Rotation paths and how fast each direction turns (degrees each step)
Each turn is a multiple of 5 degrees from 10 to 175, or 0.
Each row of a path follows its step; steps can be skipped.
Path 1:
step 0: [-34  14   3   3   5  -7  -4  -1 -31 -28  19 -22  13 -10 -12  -3 -11  21
   6  -8   3   3 -13   6   2  -2   2   3  -1  25 -10]
step 1: [-23   3  -8   1   5  10   5 -12  -1  14 -13 -10  22  15   7  -3 -31  16
 -14  14  11  -5  11 -12 -27  -3  22  12  -6  10  24]
step 2: [ 14  34 -11 -15  12  -4   1   0  -7  20  -6  11 -26 -10   6   5 -11  -9
 -12 -16  17 -24   9   4 -26   2   1  -2  21  10   2]
step 3: [ 17  -9  21  12  21 -13  -2  -7  -1  -6  -5   1   0  10   9  -8 -15  -7
  16 -32   6 -18 -22   9  14  11  13  -4  28 -15  12]
step 4: [ 10  -8 -14  25 -15 -15   8 -11   2 -21  20 -17   1  -8  -2 -23  -1  -1
 -14 -13 -18 -17   7   1  -6 -12  -7 -12  -7 -29  20]
step 5: [  7  -6  -4 -12   2  13 -18  15  -2   3  15  -1  12 -16 -27 -19 -35  -9
  -6   1 -13  13   1 -15  -5 -17 -25  14   3 -14 -12]
step 6: [ 12   0  -1 -13   8  11   1  12  18  12   7 -23   5  11  11   7 -12  -9
  21 -11   8   7  27 -30   4  29  -7  -2 -21  -1 -10]
step 7: [ -1  17  11  10 -17  -6   0 -11  16 -16 -15  16   6 -33   8 -12  -1 -14
  10  -7  11 -17  12  -3  13  19   3  -1 -19  24 -25]
step 8: [-17 -31   2  19  11  -1   3  11  -3   1 -20   2  -6   0  -9 -24  -2  32
  -3   4  14 -15   3  22   2  11   3   5  -8  -3 -26]
step 9: [ -9  13 -11  12   5 -16  24   9  -9   8 -14   7 -19   8   6  -2  -7  -7
 -20   7  23  24   2  -1  -3 -15  -1  14 -26 -32   3]
step 10: [ 11  15  -3  -9  30 -12  -3  -7  -5   7   6  25   4  -8 -14   9  15  -6
  27  12   2   3  23  -8   7 -14  16  20  18 -25  -7]
step 11: [ -2  14  -5 -20  19  -2  24 -23 -19 -21  25 -21   2   1  -2 -10   5  13
  18  -4  -4   7  -1  10  29   9   6 -19   2   4  -3]
[ 3 -5 -4 -6 -5 -2 -2  3  5 -3  6  1 -3  1  3 -9 -3 -4  1 -2  1 -2 -1  1
  1  5 -7  6  8  4 15] : 35
[  8   3   1   0  -6  -5   6  -1   6   0   0   1   9   1   3   0   1   2
  -1  -1   4   5  -1   1  -5   1   6  -4 -14  -3  11] : 135
[ -8   0  -6   8   0  -4  -1  11  -3   0   6  -1   7  -4  -4  -1   8  -4
   4  -2   1   6  -3  -2  -2  -2   0   0   5 -11   3] : 70
[  0  -2   4   6   0  -6   1  -2   2   3  -3   7  -9   5   2  -1  -3  -1
   7   3   8  -4   0   8  -2 -10  -5  -8   3  -7   2] : 60
[ 4  7 -4 -1  2 11  6 -6  5 -3 -2  6  1  0 -2  4  5 -3 10 -3  5 -2 -4 -2
 -3 10 -4 -2  6 -3 -1] : 90
[-2  2  6 -1 -1 -8 -7 -7  6  3  9 -3 -9 -5  6 -1  2 -1  5  1 -1  6 -4 -2
 -3  8  9  0  3 -3 -5] : 95
[ -5  -3   0  -2  -3  -4   4   6  10  -7 -11  -1  -4  -6   0   3   0   5
   8  -1  -4   8   7   4   0   1  -5   8  -3  -1  -4] : 35
Path 2:
step 0: [ 15  -5  15   5 -27 -17   1  15  -6  11  -7  15  -2 -17  -1   3 -31  -3
 -31   3  18  18  -1  -1 -22   2  -8   9  -5 -11   3]
step 1: [ 30  -9  21 -13  -9  -8 -11 -24  17  -4 -10   5 -22 -17  -5  18  -5 -15
   5  12  16  10   4  -4 -12  15  21   8   5  -2  -5]
step 2: [ 18   7  -3   7 -13  -3  -4 -11  -5  22  11  12 -13 -24  15   3   2 -15
   5   1  -1  13  -9   3 -21 -31  21   9 -13   1 -24]
step 3: [ 19  19  -3  17  -6 -18 -13  -8   3 -23   5  16  -9  -9   3   2   0  -2
  -2  10 -16   5  -1  -6 -11  16  -3   7 -19 -30 -35]
step 4: [  4   7 -13   2 -14 -23 -14  -6  16   8  -4   6 -14 -23   9  28  21   3
 -24   3 -25  -5   1   1   8  10   9 -18 -12  12 -13]
step 5: [ -9  -9   8 -11  -9 -10  -6   9   2  -5  18  29 -27  -4  17  -8   4   8
 -11 -16   2   8 -18  12  13  14  -3   1 -21  11 -30]
step 6: [ 18  -1  17   6  -5 -22  15  -8  22   6 -22  11   3 -22   7  -5 -10   9
  -7 -23  -9 -11 -17   4  23   9 -13   5 -23  -3  -4]
step 7: [  2  -4  37   9   2 -17   6   1  -3   3  14   1  -8 -25   8  -2 -33  -2
 -28  -1  -6   3   0  16   6  11  16  -8  -1  14   4]
step 8: [ 14 -10  34  -4 -17 -28 -11  -3   6   7 -14  21 -16  -1  -7 -16  -8  -7
   9   7  -4  -6 -13   8   1  -5  11  11  27   3 -11]
step 9: [ 17  -2  16  19 -18  -3   3  -1  21  -4  -5  -3  -3 -36   1 -21   2   7
  -9  14  -1   7 -11  14 -36 -15   1   1   0   7  -5]
step 10: [ 18   1  13  -4   2 -18  -1 -27   3  -2  23 -11 -20 -14 -19  -7   9   1
 -12  19   2  12 -10   4  -4   2   6 -14   6 -23 -24]
step 11: [ 21  13  -5   2  -2 -23 -22  16   3  13   0  -3 -37 -14  -7  12  12  -6
  -7   0  -8  -1 -11   9 -10 -28 -19  -8  -9  -3  -9]
[ -4   0   3   0   5   0  -6   2  -1   0   1   6   4   0  -6   0   6   0
   2   0  -4   0   7  -6   5  -2  -6  -9 -16   5  -5] : 45
[-8 -1 10  4 -7 -4  6 -3 -5 -2  2  1  2 -3  5  0  0 12  3 -5 -1 -7  3  1
  9  3 -4  2  3  6  3] : 40
[ 1  1 -5  6 -2 -6  2  2 -1 -4 -4 -3 -8  6 -1  0 -2 -4  7 -2 10  1 -2 -3
  1 -1  3 -5  1 16 -6] : 110
[ -4   4  -1  -2   4   5  -1   4   1   2   1  -8   6 -18   4   2   2   0
   0  -1  -2   3  -4  -6  -1  -2   5  -2   2  10   1] : 145
[ -3  -1  -8   0   0   2  -2  -6   0  -3  -6   6  -1   0   3  -4  -5   0
  -6 -10  -9  -3   5   0   1   4  13   6  -4   2  -7] : 25
[  0 -10  -1   8   0   1  -1   9   7   7  -1  -4  -4  -3  -2   4  -5   9
   7   0  -1   6   4   2   5   1   5   0   0  -8  -7] : 0
[ -4  10   3  -1   0 -11   2  14  -4  -5  -2  -1  -2   2  -6   6  -1  -1
  -5   2  -6  -1   4  -4   2  -2   7   2   2  -4   3] : 95
Path 3:
step 0: [ 10  -4  17  -3  15 -26 -21  -4  -7   0  -9  -2 -13 -15  -6 -30 -22  13
  13  11 -18  -4  -8   4   1   8  10   0  -5 -12  -2]
step 1: [ 12  -8  -6   3 -10  22 -18  -5  -8  19  -4  11   6   2 -11  34   4 -13
  -1  -1  11   6  -4   9  -2  29   9   3  22   1  -5]
step 2: [ 12  -7 -26   0  11 -30  -9 -18  25   0   2 -12   6  15  12  -2   5  -8
  -1  -2  -8 -10 -14 -23  -7 -17  -7  -3  -9   4  -7]
step 3: [-17  -1  22   6  -8  10  -9   9 -10   6  14   3   1  10  -7  -9  -6   4
  21  -6  -4 -15  -3 -13   8  31   9 -12 -22  12  17]
step 4: [  8  24   1 -20  -3   4 -32  -7 -12   9  -5 -16  13  -5   0  -4  -7  -3
 -12  -3 -15   9  -7  -1   1 -17   3  21  30  -8   6]
step 5: [ 23   8  -6  15   7   9  -3   1  26   0   8   4 -11  25  -1   3   8 -11
   4  14  12  11   8  -5  20  14   2 -26  -1 -13  -7]
step 6: [-21 -24  22  -2  -1 -19  -5 -16 -14  17 -15 -14  10   2   9 -12   0 -13
  10  -5   2 -13  -6  -7   2 -13  24 -11   0  -1 -11]
step 7: [ 16   4  -2   7 -10  -3 -26  20  -9 -10  22  -6  -4   4   0  13 -15  -7
 -10   5 -16   3 -14  27 -17  19   9  -4  -3   5  10]
step 8: [ 14   5 -21  -3   7  -9 -19 -33  14  27 -24   3  -6 -12  -6   6  -7  13
   9  -6   0  -7  12  -9  12   6  -8  -3  -1 -11   3]
step 9: [ -1 -13  11   8  -3  -1   4  14   0  11  18   3   7  16   6   8  10 -16
  17   0  -2  11 -30 -35  -2  18   2   7   8   7 -11]
step 10: [  7  11   0 -18  -6   0 -22 -26  -6 -19   1  -8   4  19  -5 -22   2  -7
  -8  -1  -7 -32   1   4 -11  -5  13  -4  -2  10  16]
step 11: [-17  14  -4   7  10  13 -30  27  16  21   4  -7  13  -2   4  12 -14   3
   0   8  -2   9   1   1  30   5   1  -6  -4 -11   4]
[  0  -1  -3  -3 -12  -5   3   7  -7  -2  -2  -6   1   9   6   8  -1  -5
  -6  -1  -5   2  -1  -4  -2  -1  -3   9   5  -6  -3] : 140
[  5   5  -6  -3   4   0  -2   3 -10   6   4  -7   4  -4  -4   1   0  12
   3  10   2   2   6   2   1   5  -4   2   4  -4  -1] : 100
[ -5  -7   3  -2   0  -4   2  -4   6  -5   1 -11  -2  -3   9  -1   2  -1
   8   2  -1   7   7  -6   2   8  -7  -4   2   4   0] : 115
[  3   3 -11  -3   7  -1  -3   3   2   5  -2   3  -7   2  13   4   1  -1
  -9  -1   3  -1   5  -1   9  -2  -3  -4  -4   4   2] : 120
Path 4:
step 0: [-13   1   2 -19   1  -8 -18  -7  -7   6  24   9   8  15   4  -8 -11  -1
 -31  18  15  17   7 -11 -13   2  -6   8  22 -10 -11]
step 1: [-31   7   5   2 -22   3  13   1  -1  16  11  11  21   9  10   1  -9 -11
  21 -16  23 -11  18   7  -1  16  -6  10  -5   1   8]
step 2: [ -5 -14  -3 -32  19   2 -16  -2  22  20   3  24   6   5  -7 -18  -6   9
 -17  -5  11 -16  -4  -2  18   3  -4  -2   6  -3   4]
step 3: [ -9   6  -3  -9  -2  -3   6  -6  -4  -1  -2   8  21   8  -7 -16   0  17
  13  15  31  17  17   0 -26   0 -16  19  16 -17  -2]
step 4: [-10   6   6  -1  -7   9   2  12  20  23   9  17   3   6   1  -5   4 -11
  15  -1  10  -7 -17  -1  15  19 -28   4  17  15  21]
step 5: [ -5  -2 -14 -20  17  12   0  -3 -13  14  -4  26   0  -4 -20 -15   0   3
  -5  13  12  -5   3 -21  -7   4  20  -7  22 -20  12]
step 6: [ -8  19   4   6  -5 -12   3   5   4  31 -13   3  19   9  15   3   4   3
  16  18  17  20   4   3   9 -12  -1  26  19   2   9]
step 7: [  0   2  -4  -1  -3  16 -10  17   9  20  23   9   3  12   6  -3 -22 -22
  -9  13   1 -11   1 -14   2   5  -9 -18  22 -13  22]
step 8: [-37  -9  -7  -1  16   8   7  -2 -28  16 -10   8  19   8   4  -6 -12  12
   2  -7   4   4   7 -10   4  -1  19  16  17 -11   2]
step 9: [  3   3   1  -3  -6 -23  -7   4  14  35   4  -3  23  19  13 -16  -1 -22
 -11   4  19   4   1  -1  16  -2 -13   0  11  -7 -15]
step 10: [-13 -10  -5 -15  10  28   8   4   6   2  35   0  18  -1   1 -16 -16 -14
   8  -8   7   0  13  -8 -16   3   2  10   4 -19  16]
step 11: [-25  -5  -1 -10   0 -16  -2 -10  -2  20  -4  14   7   8   1 -13  -4   9
 -21 -18  12   5 -15   4  -1  16  -2  27  27  17   0]
[  6   6  -4  11 -12  -3  -4  11   3   3   0   2   5   6   0  -2   3  -2
   5  -6   5  -3  -1   7   0   2   2  -2  -2   3  -3] : 135
[  9  -3   0  -3  -5   8  -4  -3   4  12  -2  -3  -7   5  -5   3   0   0
 -12   1   0   2  -2  -1   3   4  -5  -2   3   2  -8] : 155
[ -2 -11  -5   0  -3   1   3   2  -3   2  -2   0  -2  -4  -2  -2   3   3
  -7  -7  -1  -1   6   6   4   6   4  -5   2   3  15] : 120
[  0  -2  -3   8   3   0   2   5  -7   6   2 -11   4   2   7   0  -5  -9
  -4  -1  -8   4  -1  -5   4  -5   8  -1   4  -3  -1] : 35
[  2   0   0  -2   5 -17  -7   4   2  -1   4   3  -4   1  -2  -4   0  -5
  -8   3  -2  -7  -2  -4  -3   0  -4  -9   4   2   2] : 155
